128 stands for zero in the data rows.
A hidden rule labels the rows of this table. It goes by one to three of the table's principal directions, not those with the most spread.
tensor([146, 152, 142, 141, 138, 113, 144, 128, 149, 134, 110, 120, 147, 112, 134, 120, 125, 121, 129, 143, 134, 144, 116, 136, 107, 97, 140, 138, 110, 94, 117]) 1
tensor([159, 107, 95, 158, 133, 184, 134, 93, 138, 112, 139, 109, 82, 187, 143, 121, 79, 195, 159, 86, 120, 181, 128, 72, 217, 219, 153, 71, 148, 138, 112]) 3
tensor([191, 110, 51, 124, 186, 161, 121, 164, 116, 122, 100, 190, 79, 156, 94, 109, 161, 187, 163, 93, 155, 167, 145, 139, 156, 185, 119, 131, 140, 106, 137]) 0
tensor([1, 117, 171, 84, 68, 112, 132, 93, 95, 177, 194, 141, 143, 171, 161, 136, 110, 90, 94, 84, 85, 74, 54, 156, 148, 152, 129, 66, 169, 185, 187]) 2
tensor([78, 65, 72, 60, 196, 88, 116, 123, 95, 145, 190, 150, 166, 115, 57, 148, 160, 81, 107, 129, 168, 158, 130, 138, 72, 68, 118, 158, 126, 153, 125]) 0
tensor([85, 87, 101, 100, 147, 135, 118, 115, 107, 133, 164, 138, 130, 151, 104, 131, 127, 130, 123, 111, 134, 143, 117, 120, 145, 145, 127, 104, 146, 156, 140]) 2
tensor([106, 113, 109, 97, 139, 126, 107, 160, 106, 130, 127, 166, 130, 119, 93, 122, 166, 126, 127, 138, 142, 100, 125, 150, 125, 122, 107, 131, 144, 133, 157]) 2
tensor([165, 169, 145, 173, 116, 181, 100, 200, 133, 67, 68, 160, 86, 131, 100, 96, 162, 192, 163, 101, 158, 107, 199, 89, 164, 137, 90, 151, 123, 76, 153]) 1
tensor([17, 120, 204, 101, 90, 85, 144, 91, 127, 175, 155, 100, 202, 114, 154, 122, 103, 45, 67, 159, 88, 93, 49, 165, 72, 78, 136, 92, 119, 148, 151]) 2
tensor([191, 89, 51, 95, 182, 98, 132, 118, 120, 154, 134, 136, 128, 100, 109, 151, 143, 109, 131, 172, 139, 153, 122, 165, 95, 129, 139, 156, 126, 145, 91]) 0
tensor([153, 121, 99, 133, 161, 124, 122, 137, 125, 121, 110, 128, 123, 118, 107, 127, 129, 136, 141, 150, 147, 149, 146, 122, 125, 121, 120, 141, 115, 103, 121]) 0
tensor([117, 135, 138, 121, 111, 134, 133, 127, 132, 134, 139, 138, 129, 138, 140, 124, 134, 134, 126, 113, 119, 116, 105, 138, 142, 140, 139, 112, 145, 141, 136]) 0
tensor([126, 117, 141, 148, 120, 147, 134, 101, 144, 122, 130, 94, 132, 141, 136, 119, 89, 138, 128, 135, 118, 148, 117, 94, 153, 146, 142, 95, 124, 126, 114]) 2
tensor([118, 114, 139, 137, 86, 158, 113, 114, 120, 108, 158, 106, 103, 151, 129, 138, 104, 143, 134, 100, 120, 107, 155, 74, 172, 158, 120, 111, 144, 162, 124]) 0
tensor([185, 141, 98, 132, 144, 139, 122, 160, 131, 112, 108, 156, 103, 119, 115, 128, 161, 157, 151, 122, 147, 129, 157, 135, 133, 136, 123, 158, 133, 118, 120]) 1
tensor([121, 96, 79, 92, 170, 110, 105, 152, 100, 133, 128, 155, 135, 105, 79, 133, 162, 115, 129, 164, 153, 122, 136, 148, 110, 109, 105, 146, 132, 129, 140]) 2
tensor([215, 169, 139, 192, 107, 185, 146, 127, 174, 95, 81, 111, 85, 149, 183, 111, 109, 205, 160, 111, 108, 154, 137, 108, 192, 202, 162, 106, 136, 117, 98]) 0
tensor([188, 142, 120, 155, 140, 121, 162, 90, 162, 140, 113, 92, 129, 124, 178, 136, 95, 135, 133, 148, 107, 174, 107, 140, 128, 148, 171, 123, 114, 123, 83]) 1
tensor([159, 145, 145, 163, 114, 152, 130, 130, 144, 98, 108, 109, 109, 131, 152, 128, 120, 153, 134, 118, 119, 136, 162, 108, 140, 146, 132, 138, 120, 130, 110]) 3
tensor([135, 151, 168, 145, 86, 145, 169, 95, 156, 162, 128, 128, 123, 165, 199, 114, 102, 135, 114, 85, 77, 130, 62, 160, 141, 183, 168, 82, 140, 144, 127]) 3
tensor([143, 155, 152, 121, 113, 73, 156, 108, 144, 172, 111, 108, 163, 86, 179, 143, 123, 74, 104, 186, 96, 106, 79, 197, 73, 97, 150, 142, 114, 128, 113]) 3
tensor([154, 119, 75, 105, 179, 111, 128, 147, 113, 143, 116, 170, 117, 124, 112, 132, 164, 133, 136, 128, 143, 149, 127, 173, 108, 133, 125, 152, 129, 119, 133]) 0
tensor([233, 96, 31, 118, 172, 147, 128, 139, 113, 139, 128, 173, 65, 152, 101, 136, 142, 166, 166, 90, 149, 162, 155, 129, 147, 190, 124, 148, 137, 130, 105]) 0
tensor([64, 159, 185, 98, 88, 61, 154, 106, 122, 180, 163, 125, 173, 111, 166, 150, 129, 47, 88, 121, 102, 85, 81, 183, 59, 63, 134, 147, 120, 141, 144]) 1
tensor([69, 110, 143, 138, 125, 144, 129, 99, 116, 122, 165, 110, 122, 177, 119, 124, 84, 132, 126, 70, 131, 160, 137, 71, 153, 137, 123, 97, 122, 123, 143]) 1
tensor([116, 114, 121, 143, 131, 154, 102, 134, 121, 91, 129, 108, 116, 134, 97, 125, 113, 155, 146, 135, 149, 134, 166, 67, 170, 132, 112, 117, 130, 119, 130]) 3
tensor([121, 117, 108, 79, 152, 97, 139, 138, 127, 171, 135, 170, 164, 106, 113, 120, 168, 97, 112, 153, 130, 117, 65, 198, 87, 105, 141, 127, 141, 133, 138]) 3
tensor([128, 204, 204, 180, 62, 135, 149, 127, 150, 130, 83, 111, 112, 140, 208, 118, 101, 143, 131, 114, 86, 94, 111, 142, 152, 152, 136, 109, 123, 100, 149]) 0
tensor([120, 149, 177, 155, 72, 167, 135, 117, 149, 112, 132, 112, 115, 154, 168, 119, 110, 155, 127, 94, 99, 110, 118, 106, 170, 168, 145, 94, 146, 151, 128]) 3
tensor([126, 122, 112, 137, 137, 134, 114, 128, 115, 107, 130, 117, 110, 134, 119, 139, 120, 143, 141, 127, 139, 138, 164, 100, 149, 134, 116, 134, 127, 127, 128]) 0
tensor([98, 98, 120, 90, 102, 118, 120, 115, 102, 148, 183, 138, 124, 137, 116, 150, 133, 99, 115, 103, 122, 93, 124, 127, 123, 131, 118, 129, 149, 180, 134]) 1
tensor([35, 163, 221, 142, 50, 132, 126, 117, 129, 120, 157, 101, 146, 146, 151, 124, 100, 109, 111, 94, 110, 78, 119, 90, 148, 101, 120, 100, 134, 132, 163]) 1
tensor([95, 141, 156, 159, 116, 148, 111, 132, 121, 79, 139, 102, 112, 146, 122, 135, 113, 147, 136, 89, 143, 138, 196, 62, 150, 112, 108, 143, 116, 121, 132]) 0
tensor([186, 145, 108, 147, 156, 135, 127, 152, 144, 101, 98, 132, 118, 109, 118, 126, 149, 154, 147, 140, 150, 150, 164, 124, 123, 117, 130, 162, 116, 105, 106]) 1
tensor([174, 138, 93, 156, 146, 169, 105, 167, 122, 87, 89, 150, 76, 143, 108, 116, 143, 195, 168, 114, 152, 139, 181, 99, 183, 170, 108, 133, 135, 100, 139]) 0
tensor([73, 155, 213, 162, 65, 134, 127, 111, 140, 110, 131, 76, 146, 130, 154, 124, 87, 110, 111, 128, 108, 98, 136, 82, 136, 102, 121, 110, 112, 121, 136]) 0
tensor([138, 81, 25, 88, 198, 166, 78, 200, 76, 99, 130, 224, 75, 155, 26, 113, 200, 191, 169, 82, 192, 138, 182, 115, 170, 163, 80, 144, 160, 120, 171]) 0
tensor([71, 155, 231, 131, 79, 46, 187, 35, 180, 195, 149, 23, 239, 76, 209, 141, 50, 14, 65, 223, 69, 121, 13, 166, 51, 40, 189, 96, 91, 130, 88]) 3
tensor([204, 168, 152, 222, 110, 187, 142, 100, 186, 75, 67, 52, 98, 140, 195, 113, 64, 209, 163, 160, 103, 177, 146, 70, 216, 197, 170, 86, 120, 102, 83]) 2
tensor([201, 122, 65, 125, 188, 105, 123, 151, 125, 132, 78, 141, 121, 87, 112, 133, 153, 133, 145, 195, 146, 148, 142, 168, 104, 124, 123, 164, 112, 100, 109]) 3
tensor([93, 50, 40, 66, 201, 136, 61, 188, 67, 93, 157, 184, 122, 115, 0, 128, 193, 135, 143, 133, 207, 125, 200, 90, 123, 92, 63, 165, 140, 134, 156]) 0
tensor([37, 130, 172, 126, 109, 125, 95, 150, 101, 90, 146, 117, 143, 123, 97, 132, 138, 109, 112, 115, 146, 98, 182, 87, 116, 74, 86, 148, 118, 131, 161]) 0
tensor([35, 164, 202, 106, 82, 101, 128, 153, 113, 145, 143, 158, 161, 124, 133, 121, 159, 81, 95, 95, 119, 66, 108, 162, 82, 70, 105, 140, 129, 126, 181]) 1
tensor([148, 140, 151, 160, 97, 172, 114, 146, 139, 92, 105, 120, 103, 137, 129, 113, 124, 165, 142, 117, 127, 111, 159, 89, 167, 156, 118, 118, 133, 125, 128]) 3
tensor([139, 98, 71, 114, 167, 132, 78, 177, 91, 99, 95, 150, 108, 99, 64, 127, 162, 145, 149, 183, 164, 108, 182, 119, 141, 126, 78, 151, 130, 113, 147]) 2
tensor([138, 130, 111, 77, 153, 54, 160, 110, 138, 204, 119, 140, 188, 73, 157, 137, 151, 62, 98, 216, 103, 114, 26, 246, 59, 93, 164, 131, 131, 136, 119]) 2
tensor([110, 84, 86, 122, 166, 166, 82, 164, 100, 80, 123, 144, 109, 135, 55, 115, 148, 166, 145, 129, 169, 141, 187, 76, 161, 138, 90, 128, 134, 124, 145]) 2
tensor([104, 94, 113, 98, 142, 103, 142, 89, 121, 158, 179, 118, 150, 135, 123, 145, 113, 90, 108, 117, 124, 150, 102, 133, 100, 112, 144, 125, 127, 158, 111]) 1
tensor([120, 165, 218, 163, 75, 108, 171, 78, 175, 155, 120, 64, 174, 114, 195, 121, 71, 81, 95, 151, 83, 125, 76, 133, 90, 97, 163, 107, 97, 116, 101]) 0
tensor([142, 203, 216, 207, 74, 155, 168, 99, 185, 117, 76, 77, 127, 147, 229, 105, 72, 163, 130, 124, 77, 142, 92, 124, 168, 165, 172, 83, 116, 95, 120]) 2
tensor([51, 79, 97, 91, 152, 136, 83, 152, 79, 111, 155, 155, 126, 140, 59, 126, 149, 129, 127, 122, 158, 114, 155, 102, 146, 123, 84, 119, 145, 142, 172]) 2
tensor([112, 151, 183, 126, 101, 76, 177, 77, 150, 185, 146, 97, 173, 119, 188, 140, 93, 56, 89, 128, 89, 131, 67, 172, 59, 88, 160, 130, 102, 130, 109]) 0
tensor([145, 125, 99, 131, 137, 135, 124, 132, 113, 136, 113, 144, 98, 145, 132, 127, 121, 149, 145, 123, 125, 130, 127, 134, 157, 169, 120, 115, 135, 118, 143]) 3
tensor([255, 185, 129, 218, 134, 188, 135, 161, 181, 68, 22, 111, 78, 118, 171, 102, 126, 219, 172, 152, 125, 160, 179, 111, 175, 186, 144, 141, 109, 76, 89]) 0
tensor([116, 146, 160, 151, 106, 128, 144, 92, 150, 120, 145, 83, 138, 136, 164, 139, 93, 128, 125, 123, 113, 144, 122, 102, 144, 124, 154, 114, 125, 137, 108]) 1
tensor([219, 178, 167, 164, 68, 156, 176, 108, 190, 154, 96, 123, 116, 133, 213, 109, 113, 155, 133, 123, 74, 113, 59, 169, 152, 192, 187, 93, 145, 138, 95]) 0
tensor([255, 181, 110, 168, 148, 140, 138, 176, 164, 103, 47, 149, 101, 91, 146, 116, 168, 172, 160, 155, 140, 137, 160, 161, 119, 135, 137, 178, 113, 83, 97]) 1
tensor([80, 121, 154, 121, 130, 110, 118, 130, 123, 128, 126, 111, 165, 106, 107, 121, 123, 95, 110, 165, 135, 116, 123, 122, 100, 80, 113, 128, 112, 113, 140]) 2
tensor([143, 168, 176, 173, 95, 144, 135, 123, 157, 99, 106, 89, 127, 122, 165, 126, 108, 145, 133, 132, 116, 127, 148, 101, 144, 124, 140, 129, 118, 116, 111]) 1
tensor([156, 110, 60, 148, 182, 183, 80, 185, 97, 59, 103, 165, 63, 156, 55, 116, 155, 212, 181, 88, 188, 162, 229, 58, 192, 162, 82, 148, 132, 92, 148]) 1
tensor([221, 167, 122, 175, 123, 162, 158, 119, 174, 121, 87, 122, 95, 145, 186, 116, 113, 189, 157, 117, 108, 162, 111, 137, 175, 194, 172, 108, 135, 113, 97]) 0
tensor([255, 116, 15, 175, 220, 174, 76, 197, 119, 46, 28, 137, 55, 98, 67, 121, 157, 229, 201, 198, 189, 177, 248, 84, 186, 173, 89, 174, 112, 67, 103]) 2
tensor([166, 141, 91, 149, 150, 159, 76, 204, 103, 62, 75, 159, 77, 111, 77, 124, 175, 188, 171, 140, 174, 107, 227, 94, 166, 134, 74, 172, 130, 94, 150]) 0
tensor([17, 21, 45, 37, 181, 132, 71, 135, 53, 117, 234, 171, 131, 157, 6, 147, 163, 119, 125, 87, 186, 134, 158, 78, 151, 112, 87, 119, 170, 189, 165]) 3
tensor([73, 61, 86, 75, 144, 123, 105, 113, 85, 131, 226, 143, 126, 157, 48, 151, 129, 101, 125, 63, 169, 137, 161, 67, 123, 97, 103, 139, 140, 166, 132]) 1
tensor([114, 103, 116, 113, 137, 135, 112, 140, 116, 121, 141, 138, 132, 126, 86, 122, 137, 124, 128, 127, 147, 122, 141, 107, 126, 115, 110, 129, 130, 129, 134]) 0
tensor([100, 136, 174, 125, 97, 96, 172, 58, 158, 171, 162, 76, 173, 126, 198, 144, 82, 80, 92, 144, 79, 138, 54, 158, 103, 119, 181, 98, 126, 164, 99]) 0
tensor([143, 148, 162, 127, 106, 92, 175, 84, 155, 174, 150, 106, 157, 123, 179, 140, 104, 80, 103, 117, 97, 137, 78, 163, 76, 104, 167, 134, 112, 137, 97]) 3
tensor([136, 62, 18, 91, 201, 141, 85, 149, 80, 113, 142, 163, 93, 140, 48, 137, 150, 163, 160, 138, 175, 156, 168, 103, 170, 159, 97, 129, 148, 133, 141]) 2
tensor([119, 120, 110, 118, 125, 142, 116, 137, 108, 115, 161, 152, 100, 155, 106, 138, 141, 144, 140, 68, 145, 126, 162, 101, 148, 138, 114, 140, 142, 143, 138]) 1
tensor([0, 92, 171, 60, 81, 78, 123, 97, 83, 175, 220, 129, 175, 133, 116, 156, 125, 30, 71, 99, 109, 67, 95, 142, 70, 71, 106, 125, 138, 192, 162]) 0
tensor([175, 176, 186, 175, 81, 136, 167, 97, 181, 136, 102, 85, 136, 124, 203, 120, 90, 132, 123, 139, 87, 130, 92, 135, 133, 145, 171, 108, 117, 120, 95]) 0
tensor([208, 111, 59, 169, 173, 199, 89, 169, 127, 56, 83, 136, 64, 144, 78, 111, 136, 229, 188, 129, 171, 169, 211, 55, 215, 189, 108, 128, 136, 98, 116]) 3
tensor([98, 143, 189, 136, 90, 106, 173, 72, 157, 172, 159, 91, 167, 143, 173, 124, 74, 81, 100, 107, 95, 139, 63, 129, 100, 106, 164, 97, 112, 125, 115]) 1
Which label does each new row get?
tensor([64, 106, 125, 120, 153, 139, 73, 176, 94, 76, 123, 134, 136, 113, 44, 118, 153, 134, 134, 145, 179, 114, 197, 71, 132, 77, 70, 148, 118, 103, 163]): 2
tensor([133, 153, 162, 148, 116, 101, 158, 93, 155, 152, 112, 86, 156, 114, 179, 130, 90, 103, 115, 166, 100, 140, 85, 149, 110, 115, 157, 113, 109, 112, 110]): 3
tensor([109, 132, 166, 126, 108, 110, 154, 91, 153, 154, 152, 98, 168, 124, 149, 126, 99, 92, 106, 135, 112, 135, 80, 130, 104, 100, 157, 109, 119, 132, 109]): 0
tensor([218, 165, 110, 179, 129, 193, 102, 196, 141, 61, 59, 159, 62, 133, 115, 106, 164, 221, 179, 107, 154, 124, 207, 95, 186, 176, 106, 152, 135, 92, 129]): 1
tensor([191, 165, 171, 184, 75, 152, 160, 89, 174, 125, 116, 77, 110, 143, 195, 128, 72, 148, 139, 116, 93, 137, 118, 97, 160, 166, 165, 106, 120, 125, 86]): 1
tensor([86, 166, 185, 142, 89, 101, 156, 90, 143, 150, 137, 93, 151, 132, 196, 139, 93, 101, 109, 129, 89, 119, 86, 149, 124, 118, 154, 108, 125, 134, 133]): 0
tensor([156, 120, 108, 136, 148, 103, 141, 92, 136, 145, 121, 87, 137, 111, 151, 145, 93, 112, 128, 179, 117, 156, 114, 135, 121, 129, 147, 124, 113, 125, 98]): 3
tensor([147, 128, 98, 154, 159, 167, 97, 165, 121, 77, 93, 138, 95, 136, 90, 113, 137, 190, 165, 128, 163, 150, 185, 81, 180, 148, 104, 130, 128, 91, 140]): 3
tensor([207, 184, 152, 179, 101, 145, 138, 149, 161, 112, 56, 118, 104, 108, 179, 116, 127, 163, 148, 162, 107, 110, 133, 147, 149, 158, 139, 134, 122, 98, 115]): 3
tensor([9, 147, 203, 109, 93, 85, 127, 125, 109, 142, 155, 119, 178, 118, 136, 134, 129, 62, 85, 121, 117, 86, 113, 143, 76, 54, 108, 136, 115, 130, 169]): 0
tensor([56, 140, 220, 143, 62, 107, 157, 66, 145, 155, 165, 63, 171, 138, 179, 134, 61, 67, 85, 117, 84, 114, 87, 107, 100, 96, 146, 97, 107, 143, 121]): 0
tensor([181, 116, 61, 136, 188, 147, 105, 160, 122, 90, 101, 145, 99, 121, 85, 126, 153, 179, 165, 143, 169, 167, 180, 107, 155, 140, 116, 151, 127, 103, 118]): 0
tensor([146, 144, 139, 122, 115, 117, 145, 123, 143, 144, 137, 134, 138, 121, 145, 132, 137, 116, 124, 121, 121, 121, 107, 151, 111, 118, 146, 137, 132, 136, 115]): 1
tensor([140, 123, 119, 125, 138, 120, 148, 100, 144, 150, 127, 114, 141, 126, 157, 129, 113, 125, 121, 152, 108, 149, 85, 155, 130, 148, 159, 105, 133, 140, 111]): 2
tensor([109, 134, 142, 101, 126, 88, 144, 119, 131, 160, 140, 132, 164, 103, 140, 136, 142, 82, 104, 151, 117, 112, 89, 177, 80, 90, 140, 140, 126, 139, 127]): 0
tensor([116, 114, 124, 115, 126, 123, 132, 113, 122, 137, 162, 127, 130, 139, 119, 136, 121, 114, 124, 102, 133, 135, 127, 113, 122, 119, 130, 129, 130, 142, 123]): 1
tensor([114, 91, 114, 109, 107, 132, 126, 86, 123, 141, 167, 98, 129, 135, 145, 148, 102, 120, 119, 149, 102, 117, 100, 122, 159, 166, 148, 91, 155, 189, 112]): 2
tensor([255, 179, 119, 155, 151, 112, 185, 124, 189, 161, 71, 138, 133, 102, 184, 115, 138, 137, 139, 149, 112, 169, 79, 200, 88, 134, 183, 151, 108, 87, 77]): 1
tensor([104, 144, 175, 142, 75, 102, 162, 60, 139, 162, 157, 73, 137, 142, 213, 157, 68, 90, 101, 122, 71, 122, 89, 140, 123, 145, 160, 104, 124, 166, 110]): 0
tensor([133, 131, 130, 153, 109, 150, 126, 113, 124, 116, 133, 109, 96, 158, 144, 133, 94, 154, 144, 100, 120, 135, 148, 88, 173, 165, 126, 110, 131, 128, 129]): 0
tensor([155, 144, 125, 117, 120, 82, 149, 107, 133, 168, 126, 116, 142, 101, 163, 149, 120, 90, 121, 167, 108, 113, 92, 176, 97, 114, 145, 141, 123, 131, 112]): 1
tensor([157, 150, 116, 130, 151, 114, 121, 169, 121, 121, 86, 158, 120, 103, 121, 125, 167, 131, 135, 145, 141, 119, 152, 165, 99, 111, 109, 169, 116, 100, 138]): 0
tensor([105, 89, 141, 116, 111, 144, 141, 85, 143, 155, 162, 105, 153, 146, 125, 112, 88, 112, 110, 130, 109, 137, 69, 109, 140, 148, 152, 69, 137, 151, 116]): 2
tensor([174, 114, 85, 148, 169, 178, 81, 194, 123, 67, 68, 152, 99, 111, 58, 98, 163, 193, 166, 165, 175, 132, 191, 87, 171, 143, 91, 137, 129, 86, 138]): 2
tensor([151, 137, 127, 131, 113, 129, 137, 125, 129, 138, 123, 135, 110, 135, 158, 135, 130, 132, 128, 116, 108, 118, 123, 150, 130, 158, 134, 130, 135, 145, 124]): 0
tensor([0, 118, 174, 74, 93, 102, 117, 128, 92, 154, 181, 154, 166, 140, 124, 132, 151, 78, 86, 102, 111, 70, 86, 162, 107, 98, 111, 106, 154, 172, 188]): 2
tensor([57, 88, 120, 58, 111, 81, 126, 101, 93, 176, 202, 137, 158, 121, 121, 162, 140, 58, 91, 129, 113, 85, 89, 166, 89, 103, 126, 129, 151, 197, 140]): 0
tensor([72, 91, 107, 61, 132, 87, 117, 130, 87, 173, 162, 163, 150, 115, 107, 143, 158, 72, 99, 144, 121, 85, 91, 185, 87, 111, 110, 131, 145, 168, 157]): 2
tensor([81, 93, 147, 101, 102, 140, 111, 121, 128, 128, 154, 116, 160, 115, 105, 120, 130, 109, 106, 160, 121, 92, 100, 117, 135, 122, 129, 94, 149, 169, 132]): 2
tensor([87, 94, 123, 102, 130, 147, 123, 122, 122, 139, 154, 146, 141, 148, 106, 111, 131, 131, 117, 115, 126, 128, 91, 127, 145, 147, 133, 87, 151, 150, 145]): 2
tensor([223, 208, 163, 212, 90, 172, 125, 166, 167, 67, 36, 106, 79, 111, 188, 119, 130, 201, 164, 149, 114, 112, 187, 114, 177, 168, 131, 149, 119, 93, 110]): 0
tensor([143, 128, 115, 124, 167, 95, 152, 108, 143, 151, 119, 116, 156, 110, 142, 131, 121, 105, 117, 159, 126, 168, 98, 163, 89, 104, 152, 136, 108, 112, 107]): 0
